Rotation paths and how fast each direction turns (deg/step):
Each turn is a multiple of 5 degrees from 10 to 175, or 0.
Each row of a path follows its step; steps can be skipped.
Rotation 1:
step 0: | -33 | -14 |  48 |  10 | -19 |  14 |  -9 |   6 |   4 | -19 |  29 | -10 |  18 |   8 | -22 | -39 | -23 | -10 |   1 |  -2 |  18 |  42 |   8 | -24 |  16 |  12 |  -7 |  44 |
step 1: | -18 |  30 |  21 |  -5 | -40 | -25 |   1 |  26 |  39 |   8 | -13 |   2 |  37 | -29 |   2 |   4 |  19 | -15 |  -8 |  18 |  15 |  24 | -19 |  -3 |   8 |   3 |  38 |  36 |
step 2: | -28 | -12 |  25 | -29 |   4 |  14 |   4 |  12 |  -4 | -29 |  46 |   6 |  45 | -40 | -19 |  31 | -25 | -24 |  14 |  -8 |   7 |  10 | -26 |  11 |  16 |   5 |  -1 |  20 |
step 3: |   9 |  19 | -15 |  -1 | -17 |   1 | -34 |   0 |  16 | -35 |  -4 |  22 |  41 |   0 |  19 |  11 |  17 | -11 |  -9 | -11 |  20 |  44 | -19 | -14 |  39 |  27 | -24 |  34 |
step 4: |  17 |  -9 |  45 | -11 |   1 | -44 |  20 |  -6 |  -7 | -14 |  18 |  30 |  45 | -31 |  18 |  18 |  14 | -30 |  19 |  15 |  19 |  29 |  23 |   2 |   4 |  17 |  -1 |  -6 |
step 5: |   6 |  38 |  19 |  -9 |  21 |  12 |   7 |   7 |   2 |  -8 |   1 |   8 |  43 |  -3 |  33 |   8 |  19 | -35 |  17 | -38 |   4 | -10 | -48 |  -4 |  -1 |  46 | -14 | -11 |
step 6: |   1 |   7 |  26 |  28 |  13 | -22 |  31 |  -4 | -34 | -40 |   3 |  15 |   3 |   8 |   9 |  14 |  32 | -29 |  25 | -16 | -17 |  26 |  -3 | -14 |  21 |  -8 | -44 |  30 |
step 7: | -21 |   4 |  29 |  -1 |  -2 |   5 |  31 |  24 |   8 | -26 |   1 |   1 |  10 |  17 |  44 | -21 |  59 | -23 | -10 | -20 |  30 |   8 |  21 |   7 | -22 |  28 |   0 |  -4 |
step 8: | -37 |  44 |  21 |  -2 |   0 |  -7 |  46 |  14 | -13 |  25 |  34 |  -3 |  24 |  -3 |   1 |  -4 |  21 | -18 |  12 | -13 | -10 | -31 |  13 | -34 |   7 |  -4 | -32 |  25 |
step 9: | -32 |   9 |   7 |  14 |  -6 |  -3 |   0 |  39 |  20 | -52 |  14 |  -7 |  -5 | -21 |  23 | -11 |  43 |  25 |  19 | -44 | -12 | -15 |   4 |   9 |  19 | -12 |  -5 |  27 |
step 10: | -67 |  -2 |  25 | -22 |   8 | -11 |   0 | -20 |  14 | -14 |   6 |  24 |  15 |  -6 | -19 | -31 |  23 |   4 |  -5 |  -1 |  23 |  -7 |  42 | -10 |   5 |  11 | -31 |  32 |
Directions:
|  11 |  14 |   3 |   1 | -18 |   6 |  -6 |   3 | -12 |   2 |  13 |   1 |   1 |  10 |  -7 |  -6 |  -6 |  12 |   0 |  -6 |  -6 |   2 |  -9 |  -6 |   2 |   2 | -15 |   0 | | 130
|  -7 |  -9 |  -5 |  -1 |  12 |  11 | -14 |   6 |   2 |  20 |   2 |  -1 |   2 |   7 |   0 |  -6 |  -2 | -13 |   2 |   1 |  -1 |  -2 |  -3 | -12 |   5 |  13 | -12 |   6 | | 140
|   7 |   3 |   4 |  -1 |  -2 |  -5 |   7 |  -3 |  -1 |   5 |   3 | -18 |   7 |  -1 |   8 | -10 |  -5 |   0 |  -9 |   2 |  -3 |   1 |  15 |  -9 |  20 |   9 |  11 |  -9 | | 100
|  11 |  -3 |  -1 |  -6 |  -6 |   5 |   2 |   0 |   9 |   2 |  -3 |   0 |   5 |  -8 |   0 |  -5 | -24 |  -9 |  -2 |   3 |  -1 |  20 |  -9 |   9 |  -2 |  -1 |   6 |  13 | | 25
|   2 |  -4 |   8 |  -1 | -11 |  -2 |  -6 |  -6 |   1 |   6 |  -2 |  11 |   0 |  12 |   5 |  -9 |   9 |   4 |   0 |  14 |  13 |  12 |  18 |   0 | -12 |   5 |   1 |   4 | | 110
| -12 |  -1 |   4 |  -4 | -16 |   5 |  -8 |   4 |  18 |  -5 |   1 |  -6 |  -4 |  -2 | -18 | -10 |  -1 |  -4 |   2 |  -2 |  -3 | -11 |   9 |  -5 |   3 | -12 |   6 |   5 | | 35
Rotation 2:
step 0: |  13 |  -7 |   6 |  -1 |   2 |   0 | -24 |  31 |   7 |  13 |   3 | -37 |  31 |   2 |  -9 | -13 |  -4 | -16 |   0 | -18 |  -4 |  -3 | -15 |  31 |  -4 | -21 |  60 | -31 |
step 1: |  19 | -16 |  -7 | -10 |  21 |  14 |  33 |  28 |  35 | -32 | -15 |  -3 |   0 |   6 |  13 |  -6 |  21 | -10 |   2 |  -6 | -31 |   9 |  13 |  34 | -10 |  -2 |   3 | -47 |
step 2: |  23 | -30 |   7 |  13 |  18 | -29 |  10 |  30 |  11 | -16 | -21 | -10 |   3 |  -8 |  12 | -26 | -11 | -19 |   3 |  10 |  40 |   1 |  15 |  -5 |  19 | -21 | -37 | -31 |
step 3: |  12 |   8 |   3 |  17 | -10 |   3 | -11 |  32 | -22 |   1 | -26 | -16 |   6 | -19 |  -2 | -11 | -10 |  -2 | -43 |  15 |  23 |   1 | -33 | -15 | -40 | -17 |   4 | -38 |
step 4: |  17 |  54 |   0 |   7 |  28 |   7 |  11 |  25 | -15 |  15 |   0 | -13 |  -7 |  -3 |  15 |  18 |  21 |  11 |   4 |   5 |  -4 | -35 |  17 |  17 | -27 |  -8 |   0 | -46 |
step 5: |  22 |   1 |   6 |  11 |   2 | -14 |  33 |  37 |  -9 |  17 |  -9 | -31 |  13 |  -1 | -21 | -20 |  23 |   0 |  46 | -42 |  14 | -14 |   7 |  -7 |  11 |  -9 |  11 | -14 |
step 6: |   0 | -18 |  18 |  -1 |  18 |  27 |  45 |  41 |  -7 |  -8 | -22 |  -8 |  -1 |  -4 | -35 |  -5 |  23 | -18 | -24 |  -2 |  19 |  37 |   7 |  -2 | -26 |  12 |   9 |  -2 |
step 7: |   2 |   0 | -16 |   7 |  29 |  -8 |  -2 |  33 | -13 |  25 |  16 |   7 |   3 |  15 |   1 |  17 |   2 | -36 | -13 |  23 |  47 |  11 |  32 |  32 | -16 | -11 | -15 | -10 |
step 8: |  -2 | -12 | -38 | -16 | -33 | -24 |  -1 |  33 |  -4 |  39 |  -5 | -10 |  -5 |   0 |  -3 | -10 |  18 |  -7 |  13 |   8 |  21 |  -8 | -28 |  22 | -22 | -28 |  26 | -28 |
step 9: |  -8 |  -1 |  13 | -37 |  10 |  -6 |  28 |  43 |  18 | -12 |   8 |  12 | -39 | -28 |  -3 |  -3 |  26 |  16 |   3 |  10 |   3 | -13 |  -3 |   9 |  -8 |  13 |  21 | -40 |
step 10: |  17 | -12 |   0 | -12 |  24 | -18 |  -7 |  64 |  -8 | -10 |  17 |   4 |   6 | -29 |   4 |  -7 |  -2 | -23 | -13 | -33 |  27 | -24 |  15 |  -9 |  26 |  14 | -11 |  -1 |
Directions:
|   2 | -12 |  15 |   1 |   9 |   3 | -10 |  11 |   0 |  -3 |  -7 |   9 |  -1 | -16 |  -6 |   3 |  -9 |   0 |  -5 |   2 |   7 |   7 |   6 | -14 |  -6 |  -3 |  -7 |  14 | | 95
|  -3 |  -5 |  -8 |   3 |  -3 |  -3 |   4 |  -4 |  -7 |   4 |  -9 |  -4 |   4 |  13 |  -2 |   1 | -11 |  -5 | -24 |   9 |  13 |   1 |   2 |  -2 |   4 |  13 | -14 |  -1 | | 85
| -14 |  -6 | -11 |  -1 | -12 |  -9 |   1 |   5 | -12 |  -2 |  -1 | -11 |  13 |  -6 | -11 | -10 |  -6 |   4 |  -3 |  -2 | -10 |   5 |   1 |  -9 |   2 | -15 |   8 |   1 | | 135
| -12 |   1 |   6 |  13 |  18 | -19 |   2 |  -2 |  -7 |  -4 |   4 |   3 |  -8 |   4 |   6 |  -5 |  -6 |   2 |   4 |   8 |   2 |  -6 |  14 |   4 |   7 |  -1 |  10 |   1 | | 140
|   0 |  -2 |   2 |  -4 |   3 |   8 |  -6 |  -1 | -24 |  -7 |   5 | -12 |  -2 |  -4 |   4 | -10 |   4 |  -1 |   9 |   2 |  -3 | -15 |  -3 |  -9 |  -8 |  15 |  -8 |   0 | | 55
|  -3 |   6 |  22 |  -9 |  -4 |   1 |   0 |  -9 |   0 |  -5 |   5 | -10 |  -2 |  -2 |  -9 |  -7 |  -1 |   2 |  -2 |   9 |  15 |  11 | -12 |  -2 |   6 |   2 |  12 |  -8 | | 120
Rotation 3:
step 0: |  -7 |  -4 | -13 |  18 |  -3 | -26 |  15 |   5 |  28 | -21 |   7 |  37 |  -5 |   8 | -12 |  11 | -17 | -17 | -36 |  -6 |  46 |   7 | -15 | -13 |  43 |  14 |  20 | -22 |
step 1: |  14 |  17 |  -9 |  31 | -10 | -16 | -29 | -29 |  19 |   3 |  -5 |  14 |  13 | -13 | -14 |  47 |   4 |   3 |  10 |   2 | -12 |  -8 |  -8 |  12 |  65 |   7 |  17 |  -9 |
step 2: | -14 |  11 | -14 |  -4 | -43 |  14 |  13 | -31 |  12 |   9 |   7 |  -2 |  -2 |   2 | -18 |  11 | -16 |  50 | -25 |   2 |  13 |  23 |  14 |   1 |  47 | -28 |   3 | -19 |
step 3: |  -1 |  10 | -17 |  25 | -39 |  30 |  24 | -17 |  -1 | -15 |  12 |   6 | -41 | -41 | -16 |   7 |   6 |  -5 |  -6 | -40 |  -2 |   3 | -28 |  -3 |  32 |   9 |  -6 |  -4 |
step 4: |  -3 |  11 | -24 |   2 |  -4 |  15 | -11 | -13 | -30 | -12 | -28 |   8 | -38 |   7 | -27 | -18 | -32 |   0 |  21 | -18 | -29 | -11 |   4 |  -2 |  52 | -25 |  22 |   0 |
step 5: |   2 |   7 | -42 |  23 |  10 |  20 | -11 |  -9 | -29 |   5 |  -5 |  -4 | -47 | -29 |  22 | -19 |  -7 |  19 |  -6 |  18 |  13 |  43 |  21 |  17 |  23 |   1 |   5 |  -1 |
step 6: | -14 |   5 |   7 |   7 |  -6 |  -9 | -13 |  -7 | -27 |   5 |  18 |  18 | -47 | -25 |  36 | -33 | -12 |  23 |  -1 | -18 |   8 | -31 | -22 |  25 |   9 |  -1 |  35 | -21 |
step 7: |  14 | -22 | -28 |   8 |  27 | -13 | -16 |   6 |  17 |   0 | -17 | -13 | -14 | -19 |  41 | -25 | -46 |  25 |   9 | -32 | -11 | -16 |   2 |   1 |  29 |   2 | -17 | -21 |
step 8: |   7 |  13 |  27 |  -2 |  25 | -17 |   5 | -13 |  15 |  -8 | -23 | -12 | -45 | -28 |  34 | -14 |  12 |  51 |  -3 |  22 | -20 |  -3 |   8 | -28 |  14 |  10 |  -1 |  -9 |
step 9: |  31 |  -1 |  35 |   0 |  10 |  29 |  25 |  42 |   5 |   9 |  -8 |  -3 |  -2 | -25 |  24 | -28 | -11 |  14 | -42 |  -5 |  -1 | -28 |   7 |  -6 |  30 |   2 |  20 | -12 |
step 10: |  17 |  20 |  20 | -22 |  10 |   6 |  -5 |  16 |   4 |  32 |  -9 | -13 | -24 | -15 |   0 |   5 | -18 | -13 |   3 |  -4 | -31 | -19 |  26 |  -1 |  21 |  54 | -22 | -43 |
Directions:
|  -5 |  -4 |  -2 |   8 |   1 | -14 |  -3 | -11 |  19 |  -1 |   4 |  -3 |  12 |  -2 |  17 |  10 |   0 |  16 |   2 |  -4 |   3 |  -5 |  -7 |   0 |  -1 |  -8 |   3 |  -3 | | 60
|   0 |   1 |  -9 |   3 |  10 |  -9 |   7 |   2 |  10 | -16 |   0 |  16 |  -4 |   8 |   1 |  -6 |   3 |  -6 |   3 |  -4 | -20 |   9 |  -2 | -15 |   2 |  -1 |  -1 |   4 | | 95
|  16 |  -9 | -10 |  -2 |  -5 | -14 | -12 |   2 |   1 |   8 |   2 | -14 |  -6 |   7 |  -5 |   7 |  -3 |  -6 |  10 |   3 | -11 |  -6 |  13 |  -4 |   6 |  -7 |  -2 |  -1 | | 120
|  -4 |  -5 |   0 |   2 |  -1 |  -8 |  10 |   0 |  10 |  -7 |  16 | -13 | -20 |  -6 |  -5 |  -2 |  10 |  -4 |  -6 |  12 |  11 |  -1 |  -3 |  -3 |  -3 |   3 |   8 |   7 | | 130
Rotation 4:
step 0: |  22 | -31 |  16 | -44 |  -5 | -18 |  33 |  -4 | -20 | -14 |  16 |  20 | -10 |  11 | -20 | -16 |  25 |   5 |  26 |  40 | -20 | -42 |  -4 |   9 |  -6 |  10 |  19 | -15 |
step 1: | -11 |  14 | -21 |  33 | -13 | -50 |  -2 | -38 | -23 | -20 |  -2 | -24 | -15 |  23 | -27 |  41 | -12 |  -3 |  -2 | -20 |  -2 |  16 |  -2 |  28 | -17 |   7 |  19 |  -8 |
step 2: |   1 | -12 |   5 | -17 |  -1 |   6 | -24 |  -5 |  17 |  20 | -24 |  45 |   6 |  -7 |  24 |   8 |   8 | -10 |  11 | -43 |   7 |  37 | -21 |   7 |  34 |  52 |   6 |   8 |
step 3: | -19 |  18 |   2 | -15 |  13 |   0 |   7 |  14 |  -8 | -12 |   5 | -16 | -14 | -51 | -16 |  -1 |  20 | -30 |  48 |  22 | -22 | -13 | -19 | -35 |   5 |   4 | -30 | -25 |
step 4: |  21 | -13 | -40 |  34 | -40 |   4 |  -4 |  11 |   2 |  32 | -10 | -39 | -26 |  -4 | -30 |  -3 |  -7 | -11 | -33 |   0 | -21 |  -1 | -17 |  24 |   8 | -19 | -12 |  16 |
step 5: |  28 | -15 | -10 | -20 |  34 |  -2 |  -9 | -13 |  16 |  20 |  -2 |  34 |  10 |  12 |  22 |   1 |  -5 |  30 |   6 |  50 | -36 |  35 |  20 |  19 |  23 |   5 |   7 |   5 |
step 6: |  -2 |  25 |  13 |  35 |  43 |  -9 |  -6 |  -2 |  -5 |  -5 |  14 | -25 |  -3 |   7 |  10 |   4 |   0 | -28 |  16 | -20 | -11 |  32 |   8 | -48 | -24 | -37 |  23 | -26 |
step 7: |  35 |  10 |  35 |  35 | -14 |  54 |   0 |   8 |   7 |  31 |   1 |  12 |  16 |  -7 |   2 |   4 |  12 | -14 | -28 | -20 |   3 | -25 | -24 |   0 |  -5 |  14 |  -2 |  41 |
step 8: | -29 |  12 |   4 |  13 |  -6 |  -4 |   6 |  -2 | -27 |  -1 | -16 |  15 |  31 | -15 |  22 |  -2 |   8 |  45 |  10 |  70 |  -1 | -32 |  10 |  -6 |   6 |  -8 | -17 |  -9 |
step 9: | -11 | -23 |   7 |  18 | -16 | -26 | -13 |  29 | -16 |   1 |  -4 |  -3 | -20 |  45 | -19 |  -7 |   9 |  -2 | -26 | -17 |  24 |   1 |  15 |  -7 |  18 | -51 |  35 | -32 |
step 10: |  42 |  -4 |  48 | -30 |   8 | -15 | -17 | -10 |  -7 | -22 |  32 |  46 |   8 |  25 | -23 |  20 | -13 |  -2 |  -7 |  -4 |   1 |  -4 |  -5 |   5 |   0 |  25 |  -9 |  32 |
Directions:
|   1 |  10 |   6 | -12 |   6 |   7 |  -2 |  -3 |  10 | -10 |   1 |   4 |   9 |  -7 | -10 |  16 |   2 |   2 |  11 |   9 |  -8 | -11 |   9 |   5 |  12 |  -4 |   9 |   6 | | 145
|  -7 |   1 |  -6 | -12 |   2 |  -9 |  -9 |   3 |   2 |  -3 | -13 |   4 |  11 |  -7 |  20 | -15 |   3 |   2 |   2 |   6 |  -1 |   3 |  -8 |  -3 |   4 |  -5 |  16 |   0 | | 120
|  -1 |  -9 | -15 |   1 |   7 |   4 |  -6 |  14 |   0 | -19 |   5 |   0 |  -5 | -11 |  -3 |  -1 |  -5 |  -6 |   0 |  -3 | -10 |  13 |  -5 |   9 |   8 |   3 | -11 |   4 | | 40
|  10 |  10 |  12 |  -2 |   1 |   3 |   5 |  -1 |   2 |   1 |   6 |  12 |   5 |   3 |  -1 | -21 |  -6 |   3 |   8 |   9 |   1 |   5 |  -4 |  14 |   5 |  12 | -10 | -10 | | 140
|  -2 |   2 | -12 |  -7 |   7 | -15 | -10 |  -3 | -15 |   5 |   2 |   6 |   4 |   1 | -11 |   1 |   2 |  -8 |   1 |  -7 |  14 | -14 |  -5 |   3 |  13 |   9 |  -4 |  -3 | | 40
| -14 | -10 |   7 |   3 |  -3 |  -3 |  -8 |   7 |  10 |  12 |  14 |  -8 |  18 |  -4 |  -1 |   3 |  11 |  -1 |  11 |   0 |   4 |   2 |  -7 |  10 |  -7 |  -2 |  -7 |   2 | | 80
